Each path below is one point turned by a fixed rotation once a step. After each direction that follows a path, write how fast that rotation turns it, in degrees each step (0 if it stays still).
Each turn is a multiple of 5 degrees from 10 to 175, or 0.
Each row of a path follows its step; steps can be skipped.
path 1
step 0: -10  -11  8  6  0  -5  7  -2  8  12  4  6  -9  4  -9  20  11  6  7  8  8  -4  27  -2  -1  9  22  -11  -17  22  18  -4  9  -6  0  2  2  11  -21  12  0  7  4  -5  5  20  2  -23  8  11  -22  18  -1  12  8  -17  9  -7  -18  17  12  -10  30  11  21  15  17  -3
step 1: -4  16  8  -6  5  -15  -23  -14  0  1  -4  -18  10  -7  -10  7  1  3  17  -8  -9  -4  10  -5  14  -2  -1  21  -1  26  9  3  9  -29  -15  -1  -2  -4  -23  -5  -14  20  -2  10  -19  -2  -19  -3  9  -2  9  5  3  0  10  -18  4  7  16  23  23  -32  -4  -12  5  -6  10  -10
step 4: 3  -3  16  -3  -36  22  4  -8  -1  4  -12  6  13  9  16  -6  -1  9  -7  0  -9  0  -21  19  -4  6  10  -6  17  -27  -10  -13  1  16  -2  0  -19  -12  -5  -18  31  -10  0  -3  -6  -4  9  -12  10  -11  10  -3  -18  -11  -1  12  7  3  20  -9  -16  -1  3  -8  7  -3  28  -10
step 5: 12  -2  -11  16  -18  8  -1  -11  15  -14  -9  -3  -20  9  21  8  -20  7  10  1  12  -18  -11  -7  7  -6  20  -22  12  9  -14  1  -22  -6  -9  -3  -11  30  13  -6  20  -11  5  -18  18  1  17  -8  1  0  6  4  4  -11  4  -4  -17  -27  7  3  -1  8  17  0  8  -15  7  7
step 8: -18  9  -7  3  16  -16  0  16  0  -8  6  12  12  -8  6  31  1  0  1  -12  17  -8  -5  20  -14  3  -1  16  7  -1  7  10  5  -4  23  6  2  -9  -11  3  8  4  21  9  -14  21  -19  -17  -8  24  -8  -7  -2  20  7  2  0  -1  -18  19  -17  -6  -4  13  -7  7  -18  23
step 10: 12  -8  -2  7  12  -8  8  -12  2  12  7  13  -21  1  -16  24  -6  1  -10  11  4  8  7  4  35  17  22  -13  6  12  -14  13  12  0  1  -6  -1  -35  -9  12  -16  -8  3  2  2  -17  3  -11  -1  -11  20  12  18  -4  -10  4  3  -15  2  19  19  17  0  3  5  -7  9  -11
step 15: -4  -7  13  9  3  -8  15  3  2  -3  0  6  -12  -10  6  -8  -15  4  19  -5  -7  -10  -1  -4  -15  -2  0  -12  29  -8  -7  -24  26  12  3  25  -9  7  -9  -17  6  -15  1  -13  -6  -16  0  -15  -8  -10  15  12  14  -10  -12  -16  -7  -31  -6  0  -20  8  -27  2  -16  9  0  9
step 23: -10  33  14  4  2  -2  -11  7  25  -29  -9  -24  3  -5  -9  -18  -6  -19  3  -3  -22  -4  -4  4  5  6  -10  -23  6  1  4  2  8  -2  5  -9  -2  13  -11  -7  9  4  -25  -17  9  2  5  -6  -15  -1  3  -10  19  8  6  -27  -19  -4  -8  -1  -3  4  0  -20  2  9  22  -1
step 27: -5  -18  -3  -17  29  4  22  -7  -5  6  8  -4  -21  -4  -4  26  0  19  25  13  16  -7  5  9  -1  6  9  10  -3  -4  -5  -5  -13  -21  -19  -9  -2  1  8  8  -1  -6  3  9  9  -23  -6  -11  13  14  24  -18  -21  -10  -10  2  -9  -8  -9  10  -4  13  -2  -14  17  -3  14  -15
step 28: -9  6  -11  -15  -5  -26  6  6  -14  5  4  0  10  -9  4  16  12  -3  -8  14  17  -11  19  -9  17  -2  -20  -9  -29  -13  2  5  -8  -17  -9  -13  12  10  0  -10  -11  13  -27  3  15  -3  1  -3  18  4  12  -1  32  4  -19  -1  -4  -25  -11  6  7  7  5  2  15  3  -3  -18
Speeds:
0  -4  -2  -1  -5  3  2  2  -3  -6  -4  5  -3  -3  -1  -1  -3  1  -2  -5  1  -3  -3  1  -2  -4  -4  1  -1  -1  0  -6  1  0  0  1  2  -7  1  -1  -1  -4  3  2  -4  -2  -3  0  -5  0  -2  1  0  3  4  3  -2  3  0  6  3  5  -2  3  -1  1  2  1
65
4  2  6  3  -5  1  3  1  -2  -2  -2  -2  0  3  -1  -3  2  2  5  3  2  2  -7  1  -3  -4  -2  -3  0  3  4  1  3  0  0  -5  -1  -3  -2  3  0  1  -2  -3  -2  1  0  0  -4  1  -1  3  -4  -2  -2  -5  -2  -3  6  -2  2  -1  0  -5  -6  1  1  -2
35
-1  2  5  2  8  -2  -2  0  0  -1  0  0  0  3  -2  -3  -1  -2  6  3  1  -2  1  0  4  1  -1  -3  2  -1  -1  -3  5  6  -3  -3  2  2  -1  -2  0  -3  3  -5  -3  0  -3  -1  2  2  -5  1  -1  7  2  3  -1  2  3  6  0  -2  0  2  2  0  -5  -1
45
-4  0  -1  1  0  6  -2  -3  4  -6  -2  1  -1  -1  1  2  1  2  1  1  2  -4  1  -2  5  3  2  -3  1  2  4  -1  -1  2  -3  -3  1  -1  2  -3  -7  6  -3  -2  -1  0  3  1  2  -1  2  0  1  -5  -1  2  -1  -4  -4  8  -2  -3  -1  0  -4  3  6  -3
80
0  -2  -1  0  -4  1  -1  1  -2  0  3  -1  -5  -2  -1  5  4  -2  -2  2  3  -1  3  -2  -2  0  -2  0  6  0  -1  0  0  3  -3  -6  -1  -4  -4  3  0  2  -2  2  3  -1  1  0  5  4  3  -2  -1  0  -3  7  2  5  4  1  3  -1  -3  -5  3  -8  -2  -2
45
2  3  6  -5  3  -2  -2  2  5  3  -2  8  -3  2  -2  -2  0  -2  0  -5  2  1  -1  4  3  5  0  1  1  1  -2  0  0  -4  1  -1  2  -3  3  6  2  0  -1  1  0  0  -5  0  -3  2  0  -6  -1  -4  0  1  -1  0  1  3  -3  0  3  -4  -1  -5  3  4
170
